In the rows, zero is written as 128.
R: rows in several groups, each row roughly a mix of its group's directions:
R (71 x 10):
[[151 157  99  99 157 149 162  99 125  89]
 [131 173 135 119  91 129 136 125  79 171]
 [140 145 103 102 133 180 153 101 121  83]
 [ 69 147 107 121  94 118 107 159 151 148]
 [170 122 155 132 171 133  96 141 175 131]
 [155 104 103 134 161 138 150  98  77 102]
 [ 92 132 137 123 122 135  81 148 177 165]
 [133 134 149 119 169 131  78 148 179 132]
 [172  86 103 153 168 139 136 104 108 119]
 [125 140 129  79 146 168 163  88 117 105]
 [152 113  92 174  90 150 102 156 141 126]
 [110 115 107 139  94 119 174  99  78 118]
 [119 100 152 129 128  77 120 135 135 188]
 [121 155 143 140  96 164 107 131 117 190]
 [123 141 153 135  91 124 113 157 183 166]
 [151 151  88 103 161 148 160 108 136  88]
 [ 99 149 136 122 106 121  95 166 180 154]
 [155 125 176 130 150 134  96 135 183 145]
 [147 139 111 167  87 179 106 144 121 104]
 [115 166 130 148 104 132 119 128 119 199]
 [ 91  92 147  94 147  77 136 118 133 151]
 [133 182 144 104 103 116 124 179 128 153]
 [129 116 151 115  90 192 111 117  97 127]
 [147  91 135 120 126 172 128  87  88 100]
 [186 127 130 137 128 128 176 115  92 104]
 [158 123 151 146 147 113 103 152 193 132]
 [ 85  89 162  96 138  98 130 123 135 163]
 [145 138 136 115 173 140  79 156 171 132]
 [119 105 126 103 132 113 136 153 154  57]
 [128 169 146 118  85 152 119 141  97 174]
 [154 161 101 108 146 166 157 102 121  87]
 [185 123  93 130 151 156 147 128  88 123]
 [143 146 104  89 156 163 165  97 130  99]
 [139 125  80 146 127 175 120 155 159  94]
 [138  82 109 149 173 119 138  85 133 100]
 [143  85 112 140 179 113 137 101 144  89]
 [139 128 158 133 148 121  89 150 193 140]
 [142 125 157 134 147 128  88 148 191 148]
 [ 76 139 164 120 112 106 100 135 173 136]
 [135 154 121  94 142 175 157  95 115  90]
 [114 173 141 121  80 140 122 148 107 174]
 [103 121 106 132  97 120 171 101  74 114]
 [104 125  97 171 151  85 141 100 147 157]
 [129 186 129 120 106  98 140 147 103 171]
 [123  80 110 131 147 119 146  91 123  72]
 [139 148 108  99 146 187 155 107 133  95]
 [144 134  94  90 147 161 164  95 129  95]
 [174 135  85 162  92 162 122 130 123 112]
 [163 164 119 166  97 171 117 132 108 106]
 [155 166 104 110 154 172 156 110 130  95]
 [124  80 108 139 158 114 144  91 132  81]
 [150 150 112 155 168  92 137 110 125 178]
 [150 134  76 116 144 159 141 131  72 123]
 [133 134  92  90 160 145 161 103 136  84]
 [158 180 142  98 115 113 139 151  88 148]
 [159 145  86 101 158 153 163 105 140 104]
 [174 159 102 171  99 121 119 126 101 104]
 [139  83 119 123 146 134 144  87 105  75]
 [150  85  97 150 156 137 145  92  89 116]
 [126 177 144 116  87 138 123 150 102 174]
 [132 129 159 126 153 129  82 146 188 143]
 [119 116 136 136  92 177 122  88  85 148]
 [125 142  84 121 112 128 166 129  69 105]
 [147 164 108 104 155 166 158 104 125  89]
 [121 113 159 155 112  84 103 149 127 179]
 [ 97 107 110 137  95 128 162  91  79 131]
 [161 143 102 149  95 188 125 125 118 103]
 [151 169 126 167 100 157 113 133 101  89]
 [145 128 148 140 154 105  98 155 192 120]
 [154 132 131 127 156 144  84 161 179 152]
 [115 163 149 120  83 157 107 160 128 168]]
one row of each group, then the others: which group is each in?
[152 157 123 157  98 191 117 135 117 107] : <125>
[136  84 109 135 161 114 147  86 119  83] : <79>
[112 121  98 134  93 128 171 106  72 124] : <12>

[109 125 149 131  84 189  99 133 128 153] : <79>
[160 128  82 126 150 141 153 127  75 103] : <12>
[102 158 153 119  75 122 124 154 162 159] : <12>
[ 74 122 147 136  82 117 117 123 158 162] : <12>
[101 133 100 127  87 125 169 114  75 123] : <12>
[ 99  98 150  96 159  98 137 130 152 173] : <125>
